In the rows, 128 means zero.
Each named move below is a turn or a mirror, shown by a few rows before and after it. Which moves, in which order, take the first row of each later pair to the second? The first pair is answered.
Q118 (before -> after):
[115 111 143 133 133 140 136 133] -> [117 115 145 137 131 139 138 132]
[121 136 129 161 223 136 124 129] -> [120 136 126 162 225 135 122 128]
[132 115 129 123 116 113 116 144] -> [121 127 118 106 119 135 115 127]
[172 120 142 155  80 126 180 143] -> [150 142 120 126  84 173 180 108]
Q252 (before -> after):
[139 101 175 170 110 162 118 174] -> [134  93 173 173 130 152 146 175]
[100 151 114 137 204 184 113  94] -> [100 160 115 134 184 188  85  94]
[121 126 131  97  54 150 107 156] -> [115  96 143 100  67 138 117 174]
Q904 (before -> after):
[140 179 138 166 137 156 137 129] -> [132 156 151 170 154 162 137 151]
[150 160 119 162 103 105 132 128] -> [138 134 139 161  89 154 126 152]
[145 128 133 107 113 105 103 120] -> [137 111 148 110 107 126 100 132]
Q117 (before -> after):
[128 118 140 125 152  83 104 141] -> [124 131 128  98 121  83 102 126]
[120 138 142 155 137 134 129 114] -> [129 130 141 140 104 116 143 118]
[172 144 119 168  95 157 182 165] -> [143 184  95 140 101 197 136 123]
[ 93  94 137  84 149 123 116 144] -> [ 93  90 142  83 143 115 122 149]
Q967 (before -> after):
[124 129 105 100 137 124 167  92] -> [103 138 107  94 125 144 105  97]
[117 104 142 131 133  53 134 158] -> [128 134 116 116 127  58 172 118]
[137 120 148 154 132 138 100 148] -> [155 116 144 161 140 127 146 140]
Now pairs of rows:
(2 to 3 moves a pair)
[148 151 111 103  97 116 117 113] -> [126 136 130 117 134 130  70 135]
Q252 Q967 Q117
[160 106 133 110  89 141 134 180] -> [167 121 121 115 124  86 161 163]
Q252 Q904
[148  97 153 172 142 154 151 157] -> [140 159 111 131 117 183 132  95]
Q967 Q967
[143  73 148 132  79 163 171 155] -> [170 148 100 143 131  93 187  90]
Q904 Q252 Q252
[ 96 124 137 110 165 114  94 142] -> [106 124 140 120 169  93 101 148]
Q904 Q967 Q252
[110  95 126  80 109 159 160 125] -> [157 153 107 131 144  73 145 102]
Q117 Q118 Q904
[136  73 157 143 123 120 146 186] -> [134 161  98  94  92 157 156  91]
Q967 Q967
[111 165  89 102 114 131 151  76] -> [ 89  95 142 124 108 114  77 162]
Q252 Q967 Q252
[105 122 144 139 109  88 143 163] -> [ 95 131 126 105  98 125 168 139]
Q118 Q117 Q117
[118 114 133  81  69  91 125 137] -> [111  89 138  82 100 105 162 147]
Q118 Q904 Q967
[140 174  99 121 109 108 126  98] -> [146 101 141 148 106 140 172 153]
Q904 Q118 Q967
[ 90 116 137 124 151 154  51 147] -> [131 115 115 131 178 126 209 111]
Q967 Q967 Q118
[135 133 136  77  86  76 115 137] -> [103 108 141  59  96 138 136 138]
Q904 Q252 Q118
[139 159 114 132 145 114 154 101] -> [155 148 130 159 148 108 139 118]
Q252 Q117
[117  94 144  92  75 141 127 157] -> [108  80 148 131 166 153 157 156]
Q117 Q252 Q967
[121  97 137 141 135 103  99 157] -> [124 103 123 143 168 104 147 134]
Q252 Q252
[102 171 104 103 111 200 118  78] -> [165 117 152 186 143  70 167 157]
Q118 Q252 Q252
[143 154 111 128 130 192 179  95] -> [136  96 164 164 124 176 111 179]
Q252 Q967 Q967
[ 94 110 132  94 119 186 118 128] -> [103  87 136 103 153  92 156 147]
Q117 Q117 Q904
[104  99 131 134 164 172 119 129] -> [128 131 119 146 174  87 107 116]
Q904 Q967 Q118
[159 146 113 140 109 116 175  96] -> [168 155 113 160 119 126 160 100]
Q117 Q117 Q252
[130 144 120 146 180  88 102 115] -> [118 154 111 118 150  93  76 106]
Q117 Q117 Q252
[159 120 148 190 143 106 118 157] -> [119 103 148 172 172 163 125 154]
Q118 Q967 Q967
[119 135 113 123 157  94 145 111] -> [111  99 134 107 112 144 153 139]
Q904 Q904 Q117
[144 142 128 131  77 153 139 134] -> [124 158 107 109 104 159 143 105]
Q904 Q967 Q967
[163 128 122 134 110  75 192 102] -> [170 159 115 132  81  91 155  85]
Q252 Q252
[141  77 150 132 129 124 156 151] -> [128 129 113 121 158 163 151  91]
Q967 Q117
[161 138 121 130 101 134 184 104] -> [167 136 140 148  78 100 115 140]
Q967 Q118
[ 97 113 146 142 179 181 110 131] -> [116 173 112 127 144 171  89  85]
Q904 Q967 Q904
